R: rows in 4 groups, each row roughly a mix of its group's directions:
R (100 x 11):
[[ 28  12   7  22 -49  31  19   9  12 -29 -10]
 [-13  39 -17 -11  -1  43 -38 -12 -21   6 -17]
 [-14   5  12   2  33  34  22  -1  50  12  25]
 [ -2  -2 -48  21 -39  -8 -24  -7 -25   0 -29]
 [ 13  10  -5 -30  58  -6  15 -15 -14  22  25]
 [ -4  -9 -20 -26 -42 -32  27  21  12  34  -2]
 [ 31  16 -13  16 -40  -9  22   5  50  -1   8]
 [-36   2  -1  20  43  11  -6 -22  34 -31  10]
 [ -3 -45 -32 -11   4  -6 -52  14  11   2  11]
 [-24  26 -12  40  12  -2 -35  -7 -19 -12 -38]
 [-11 -28  34  -3 -12 -15  18  38  -6  43  19]
 [  7 -35 -16  19  17  21  25 -29  42  21  11]
 [-24 -31  27   2 -41  12 -31  31  15  14  -1]
 [ 41 -29 -14 -21  -3  12 -36  15  28 -24  14]
 [-26   1  17  -8 -33 -21 -22  19   9  51  19]
 [-14  43  -6  13 -21 -46  24 -27  10 -13   4]
 [ 34 -30  12 -29 -27 -10 -10  -9  14  45  10]
 [  2 -27 -32 -48  36 -11  -8 -22  -8   1 -17]
 [ 52   0  28  -1 -32  13  18  10  23 -20 -19]
 [-13   0  49   4 -38  27   1  22  -8  26 -21]
 [ -4 -27 -17 -43  36   2  -8 -21 -30 -18 -23]
 [-20   7  13  40  14 -31   4 -23  21 -40  20]
 [ 15  13 -34   8 -50  39  10  13  17  11  -6]
 [ 21 -17  12   7 -28  -7 -27  54 -24  13 -16]
 [ -1   6 -10  28 -12  -9  28   7  44 -30  38]
 [-11 -25  32   6 -15 -17   4  44 -14  44   5]
 [-29 -13 -12  18  36  -8 -50 -20  25   8   2]
 [  7   7  -2  17 -23 -31 -27   7 -46 -28 -27]
 [-27   4  -8 -26  27 -37   3   7 -49   7  17]
 [  0   6 -24 -36  -6  -9  46  24 -31   5  27]
 [-47  15 -12  28  21 -20 -18  18 -32  18 -13]
 [-12 -11 -23 -23  11   5   7 -19 -43 -50 -13]
 [-25 -14   2  20   8 -13 -26  59 -24  11  -3]
 [-20  -2  38  17  41 -38 -15  -3  11  20  19]
 [-11  37  27 -15 -20 -13  18  20  29  37 -22]
 [-17  49  44  15   8   0   1  23  26   0 -16]
 [  4  37  49  -7   9 -14 -22  14 -31 -20 -16]
 [ -8  14 -29  10 -18 -42  -9 -31   0 -39 -24]
 [-10   7  -6 -24  27  50   8 -14  30  26  23]
 [ 10 -30  -1 -24  15 -12  -5   9 -39 -36  39]
 [  8  24  -5  -6 -40  15  10  41 -19  40  10]
 [  3  13   2 -13  -2  18  57  21  -7 -40  19]
 [ 18   0   1 -48 -28 -17   0 -10 -26  38 -18]
 [-12 -19  36  29  30  19 -25 -27  15 -24 -16]
 [ 27 -11 -36  -8  17  17 -33   6 -34  29 -23]
 [-11 -17  27 -12  13   4  32 -36  40  16  28]
 [  4  13   6 -32   3 -38  14  32 -36  29  19]
 [-25  22  24  22  11 -49  11   9 -14  -7  36]
 [-32 -37  38 -11 -27   3 -29   5   7 -18 -22]
 [-16  32 -11  45 -36 -10  17   6  15 -12  30]
 [ -9  33  27  -1  33  45  -3 -14  30  18  -3]
 [ -7  49  30  23  -6  -3 -26  11 -11 -12 -37]
 [  8 -33  12  -1  24  37   8  29  26  -5  39]
 [  1  22 -50 -27  17   7  18  -2 -13 -39  18]
 [  5 -12 -54 -27 -12  41  -5  -9  -1  10 -23]
 [-32 -43  29 -15 -25   1 -38  13  11  -5  -8]
 [ 23   1  16 -13 -10  12 -10  30  13  63  -4]
 [ -5  -1  14  40   2   8 -37  39  -7 -28 -29]
 [-21 -29  -8   2 -40 -15 -47   3   6 -15 -25]
 [ -2  29   6 -24  19  31 -40  -5 -40 -18   5]
 [  4 -21   9 -12 -21 -25  -9  15 -17  63   4]
 [ 44 -17  29 -19 -44   0  18   3   1  26  -1]
 [  0   3  14   7 -30  14 -14  -6 -29  -8 -62]
 [ 25   2 -43 -15 -41  33   9   8  18  16 -13]
 [  5   1  12  53  26  25  -7 -32  24  -6 -22]
 [ -5 -22 -13 -48   4   4  28  14  13  17  43]
 [ -5 -21 -26 -32  33 -16   2 -31 -17 -39 -12]
 [  4 -47   3   0  -8  38 -36  21  -6 -13 -27]
 [-11  10  20 -35  49 -21  21 -24  -6   5  26]
 [-20  32  30   4  -6 -22  42  -6  23   3  34]
 [ 16   5 -36  35  -5  -2  22   6  33 -34  28]
 [-18  32  39  26  10 -10  15  31  37 -10   0]
 [-13  52  35 -35  -4  -1  -9  30 -11   6  -5]
 [ 43  -8   6   5 -32   8 -30  39 -11 -17 -23]
 [ 31   2  50   2  -8   6  -6  29  18  40  -6]
 [-19 -10  18  22 -61   3 -16  24  20   1 -10]
 [-20   2 -13 -21   6  19 -18  24 -33  55   1]
 [ -8 -20 -49 -18  -8   7 -16  11 -35 -24  31]
 [ -5 -54   5  -8   6  23 -31  29  22  -5  21]
 [ 22  12 -16  -2 -45  39   3  25   8  33  -9]
 [ 20  12 -37 -19   6   2 -25 -56  16  -6  -4]
 [ -4  10 -28  23 -44 -22 -18  21  22  29  20]
 [  9 -38 -28  52 -15 -19   8 -16  11  -8 -16]
 [ 24 -15 -11 -29  11  20  11   5  31 -44  32]
 [  7 -42 -35   5  -8 -20  -3   7 -30 -35  26]
 [  6 -20  43  -3 -27  -4  32  37 -10  28   8]
 [-11 -38 -11   0   5  -9 -14  -7  27 -60   8]
 [-25   4  -9 -31  17 -55 -16 -27   2   7  18]
 [-20  35  20  26 -20 -27  10  38  24  -4 -20]
 [ 22 -11  27   3 -35 -13 -16 -13  -3  52 -22]
 [ 21 -36 -23 -17   7  23   7 -46   4  33   2]
 [-28 -10 -32 -23  27 -13   1 -23 -37 -33   0]
 [  3   3  36  11  -3 -45   3  32 -19 -38   5]
 [ 18  23 -34  44 -44   3   6  11   5  -4 -16]
 [ 29 -17  35  14 -16  11 -26 -31  39   2 -19]
 [  0  27  -7  -5   9  22  44 -19   5 -51   7]
 [  5  19 -60 -33  16   0   0 -20 -10 -20  15]
 [-35  25   1   9 -13   6  -4  29 -44  32  21]
 [ 16  28  21  33 -48   5  18  26  15   2  15]
 [ 10  21 -16  37 -53   4   0  25   8  26  -3]]
the two rows of each list that fit no group, in list order (the others fit one group, some only roughly):
  * K680: [ -5  -3 -53   2  -8 -35 -35 -22   4 -18 -13]
  * K70: [ 27  37   5  10 -25  38  23  31 -21   5  -9]
  * K716: [-40  10  25  35  27  -1   1 -38  21  11 -13]
  * K958: [ 31 -39  26 -19  25 -23   3 -10 -23 -24  22]
  * K105: [-24  19 -48   1  24 -12 -32  17 -28 -16  -9]
  * K885: [-12   8 -16 -27 -10   6   7  24 -66   5   6]
  * K352: [ -8 -13 -36  17 -30 -28 -26  12  38 -13  20]
  * K665: [-14  19  15  29 -15 -11  18  45 -40   7 -18]
  * K325: [-20  18  38   9   1 -16 -10  52  29  12   9]
  * K811: [  6  21 -21 -20 -39   5  25  27 -46  -3   6]
  * K926: [ 13 -17  22   7   0  48  -8  15 -23  -6 -48]
  * K658: [-20  55   7 -27 -20   3 -17  30 -12  10 -18]
  * K537: [ -3 -26 -51  19 -41 -28  10   7   6   4  -9]
  * K957: [-20   4 -40 -21 -15  36  -1   8 -47   6  -7]
	K70, K325
  * K589: [  4  -9  15   3 -18  63 -17   8 -26   9 -26]
  * K172: [ 15  -3   4 -52   0  31  41   3  -4 -24  16]
  * K423: [ 29 -12 -10   5  -1  42 -20  10 -31   8 -44]
  * K684: [-22  28  27   6 -31 -26  19 -26  -1 -32 -24]
  * K435: [-27  43  16  13  25  37  -8  13  33  -5   8]
  * K60: [-10 -19  -6 -16  35  29  25  -2  30  -4  44]
  * K408: [  4  23  63  11  10 -29   7  18   3 -17 -12]
  * K929: [  9  35 -45  11  -9 -31   1  -6  -2  39  18]
  * K305: [-22  23 -11  32   4 -35   5   0  32  24  36]
  * K622: [ 24  26   9  -5   0  30  12 -51 -17  22 -25]
	K172, K622
  * K657: [ -9   3   1  44  11  19  19 -12  53  17 -16]
  * K8: [ -3   5 -11  27   3 -34   3 -29  56 -11  14]
  * K470: [-10  17  44  23 -34  14  38  16  18 -11   2]
  * K259: [ 15 -28   7   8  -9  27  -3 -10  45  21 -43]
  * K743: [ -7  -9 -19 -43   9  13   2   9 -59  -2 -15]
  * K786: [ 32  15 -33 -27 -25 -12  -9 -31 -20  30 -13]
  * K668: [  2  -5  -1   8  25  19 -26 -40  42 -36   3]
  * K899: [ 19  14  42 -33  36  28  -8 -24 -11  12   1]
  * K875: [-33   6 -44 -14  -7  19  -3  14 -46  22   2]
  * K285: [ 12   2  16  19 -41  54   0  12  -5 -18 -22]
  * K710: [ 16  14   0 -36  -1   4 -30 -21 -55   2 -15]
  * K94: [ 17  44 -12   3 -21  10  26  -2 -36 -24 -31]
  * K62: [ 42 -30 -37  -9  21  12  -7  12  -8 -35 -15]
  * K844: [ 18 -26  -7  48 -10 -28 -11 -16 -19 -27 -25]
  * K393: [-34 -23  -6   6  41   9 -21 -30 -20 -31 -11]
	K259, K62
  * K565: [ -1 -21  51   0 -17  -3  41   6  12  32  14]
  * K519: [-23 -20 -31 -22  32  29 -24 -24 -10  17 -24]
  * K663: [  5  27   4  17 -45  14  25  16 -29 -36   6]
  * K629: [ 18 -12 -11   6  13  33  -8 -53  11  31 -22]
  * K896: [ 17 -13 -11 -60  18 -21  10   7 -35   5 -10]
  * K547: [-14   4  -8  35 -60 -14  -5   7  23 -19 -11]
  * K412: [ -3   1  14   2  29  32   5 -15  63   1  10]
  * K15: [-33  26  14  44  21   7  -1 -28   5 -23 -27]
  * K206: [-10  -7 -32  11 -12 -34  -8   2  41 -18  42]
  * K130: [-24 -14 -18 -18   3 -43 -26  -1  25  13  40]
  * K539: [  7  -3  46  32 -31   2  10  31 -16  -1 -29]
  * K456: [ 18 -12   2  40 -15 -20 -50 -10  15 -22 -20]
	K412, K456
  * K263: [ 26 -42  -9 -18 -23 -35  25 -16   1  30  -4]
  * K162: [ -2  25  -3 -30 -27  -4 -35   4 -48   5 -23]
  * K952: [-11   0  28  19   8   3  -1 -59  36  14 -10]
  * K90: [ -3  39   0  14   2  25 -43 -14 -26  -8 -34]
  * K970: [ 23   1  42  20   9 -41   6   2  40   0  16]
  * K429: [  8  26 -27 -19  28 -27  -6 -36 -34   1 -23]
  * K184: [ 14   5  30  12   5 -69  -3  10  -7   6   9]
  * K424: [ -1  -5   4  41  -6  11   1 -29  35 -49  -2]
  * K290: [-17 -25  56 -18  10  31   8  21   9  11  16]
  * K439: [ 15   8   7 -32 -24  -9  52 -25  -8  29  12]
  * K186: [ 41 -10  29   1 -16  26   3   7  27 -45  -5]
  * K113: [ 12  12 -28  29 -31  11 -13  48 -17  27   0]
	K184, K113
  * K690: [ -7  45 -29   5   0  -7   6 -52 -15  -3 -20]
  * K508: [ 22  -1  -2 -63  14   0 -11 -30 -16  13  16]
  * K990: [ 10 -61 -26  -3 -13 -21  19   4  -5  -9  27]
  * K75: [ -7 -24  22 -14  50  -7 -29 -10  17  35  -8]
  * K718: [ 15 -30  34  21   2  21 -18  34  30 -29   3]
  * K149: [ 21  58  -5  23  -8 -10   5 -37  22  -4   2]
  * K806: [ -1 -36  12 -13  49   4 -28 -29  18   2 -22]
  * K640: [  4  18   6   0 -34  -9  35  31 -45  16 -18]
  * K620: [  3  -3  42 -14  17 -13  38  -2  45  21   6]
  * K533: [ -2   7 -52   4   3 -48 -14 -14  18  -2  26]
	K508, K149
  * K323: [ 12   4  32  11   1  24  21 -39  40 -30  -6]
  * K933: [ 26 -25  -8  34   3  -1 -24 -39 -29 -16 -26]
  * K712: [-10  28  39 -37  10  11  23  26  21  16  21]
  * K338: [ 18  -7  29  29  10  10 -40  -5  46  18   1]
  * K870: [ -5   6   6  30  16  -8 -11  22 -19 -62  16]
  * K39: [ 26 -23  36  27  30   7   8 -42  17   2 -12]
  * K150: [-21   4 -33  34 -23  47 -10 -17  19 -10  -6]
  * K723: [ -9  22  44  30 -22   6  35   2 -20   4 -28]
  * K382: [ -7  17  45  27  19 -18   4   9  28  31 -27]
  * K708: [ 48 -17   3 -16   4 -11   1  -8  54  16 -14]
  * K709: [  0  18  -6 -28  41 -18   4  -9 -12  45  32]
  * K392: [-20   1  43  15 -43  11  17  22  28   6  19]
	K338, K382
  * K390: [-39   4  35 -36   1 -38  -7 -15   1  21  14]
  * K411: [ 23 -23 -43 -27   1  12   6 -28  24 -23 -25]
  * K358: [ 20 -19 -32  -9  38  -1  22 -31  10  28  25]
  * K306: [-14  18  -8  57  15  29 -19 -10  19 -19 -17]
  * K739: [  6  -3  36 -29  20 -22   8  16 -52 -15  -2]
  * K794: [  4 -14  41  26  30 -13 -11 -25  34 -29  -4]
  * K702: [-12 -20 -53 -19   2  40  -1  -4   4  13  29]
  * K51: [-45  -6  12   8  42 -30 -15 -16 -26  -7  15]
  * K820: [-23  33  22  16 -38 -29  26 -20   6 -20 -17]
  * K479: [  9 -29 -15   6   2  11 -10  -7 -41 -56   9]
  * K977: [-17 -39  30  12   2  -7 -23  50   9  16   9]
	K358, K479
  * K522: [-23 -14   4  25  14  23 -11 -34  -8 -52 -16]
  * K804: [-15  -6  -2 -29 -14 -33  24  48   3  -7  33]
  * K842: [  1  25  45 -19 -20 -41   9  29   3  12 -11]
  * K843: [-21  32  -2  27 -13 -21 -42  -6 -24  -4 -34]
  * K853: [ 22   1  36  10  -8  -4  10 -27  56  -1 -22]
  * K235: [ 37  -8 -39  18  12  28  -8  -8 -16 -28 -32]
  * K852: [-14 -30 -14 -14  43  14 -32 -28  17  19 -19]
  * K865: [ 17 -12 -17  -6   1  11 -19  56  -9 -44   6]
  * K971: [-48  -7  -6  26  35  -2 -17 -30 -11 -26   7]
  * K271: [  8  13  38  20 -21 -48  10  19   1  -1 -33]
  * K218: [  8   2 -12  -3  16  50 -15 -50   6  23 -10]
	K843, K853
  * K215: [-30   7  40 -34  21 -29   4 -27 -20  13  -8]
  * K917: [  1  -8  -7 -14 -19  63 -11   5 -31  -1 -27]
  * K692: [ 12   0  -1  17  18  23 -39 -12  28 -48 -18]
  * K484: [-26  13  26  28  12 -21 -14  15   9  44  33]
  * K790: [-12  13 -39  -4   0 -20 -16  37 -23 -45   1]
  * K921: [ 24  13 -51  13  -3 -21 -23 -18 -25  -8 -31]
  * K252: [ 20  19 -17  12 -24   9  -7  -8 -38   9 -54]
  * K507: [ 33   2 -33 -23 -20   1   5   4  41  39  -5]
  * K297: [  5  -9  37 -20  15  37  -4   5 -37  20 -33]
  * K960: [ 10   2   9   2 -26  -3  30  52 -43  -5  -7]
  * K401: [-17  26   6 -31 -22  -3  44 -14   5  39  12]
  * K540: [  4   6  12  14 -41 -52  10  25  -5   2 -30]
  * K65: [-12 -32 -63  13 -21   4   7  -1   5  -3  24]
  * K611: [ 25  -1   3   1 -31  27  21  -2  -9 -58 -14]
  * K95: [13 42 10 24  3  4 57 -5 11 -6 20]
	K790, K401
  * K120: [  0 -10  -5   8  -3  33 -26   8  32  57  -9]
  * K167: [ 31 -34  18   7  -7 -47  -4  -2 -36 -20  -3]
  * K185: [ 28 -10  14  26  13  -1 -27 -38 -33 -16 -30]
  * K202: [-27  18  14  -8   6  -1  28  41  42   5  28]
  * K482: [ -4 -20 -35 -32  13  34 -20  -3 -11  35 -25]
  * K642: [-23  10 -47 -20  12 -26 -12  -6 -28  36   6]
  * K704: [ 11  -8  -7  17  18 -22 -22 -36  47 -27  17]
  * K160: [ 14  -2  43 -41  16  -2  28  -7  18  34  10]
  * K245: [-10   9  31 -16  15   2  24  13  12  40  48]
  * K399: [  2   6  34  41  16   1 -24 -20  13 -43 -14]
	K704, K399
  * K462: [ 12 -25  42 -22  17  11  37 -33  -1  21  -5]
  * K974: [ 43 -13  28 -15 -40  10  32  24  -1  -8   7]
  * K217: [  6  20 -12  27  16  47  38  12  18 -27   1]
  * K397: [ 16   3  15 -43  -2  -8   1  34 -40  35  -1]
  * K74: [  6  43  25   5 -11   2 -26 -12 -19  15 -49]
  * K128: [ 25  -7  48   2  27 -45   2  -1  23   2   7]
  * K415: [ 12 -18  16  -1   7  17   8  39  28 -50  21]
  * K593: [-18   6  18 -16  28 -28  22 -11  30 -12  47]
  * K604: [ 32 -11  40   3  13  -6  17 -32  11  35 -27]
  * K476: [ 25  16 -45  22   0  -7   4 -24 -14 -30 -36]
  * K964: [-19  13 -25  13   7 -56  10 -13  25   5  31]
  * K809: [ 39 -17  32 -34   0  25  -6  16 -12   0 -36]
	K462, K217
  * K506: [ 26 -22 -42 -11  50  12 -13   1  -2  -8  22]
  * K31: [-11  -6   7 -47  26  19  19  15   5  -1  48]
  * K486: [-13  18 -60  -8  21 -13 -30  -8 -24  -3  -4]
  * K878: [  5   4  34 -56  25  15   7   8  -3  11  31]
  * K492: [-31  25 -33   7   7  20  14  23  -4 -49   0]
  * K342: [ 28  -3   9  36 -14  -4  15  23  40 -35  22]
  * K992: [ 16   1  58  10 -11  27   1  13 -27 -25 -17]
  * K258: [ 24 -20  41   3   0  39  -5 -10  11 -24 -36]
  * K453: [ 18 -17   0  56  -6 -21 -10 -16 -13 -28 -30]
  * K725: [ 30  13   4   5 -29 -41  34   6   9 -38  11]
  * K261: [ 39 -14 -10 -44 -17  11  20   3 -24 -25 -24]
  * K815: [ 35 -32  -5   7 -11 -24 -13 -30 -42  -9 -21]
	K492, K342
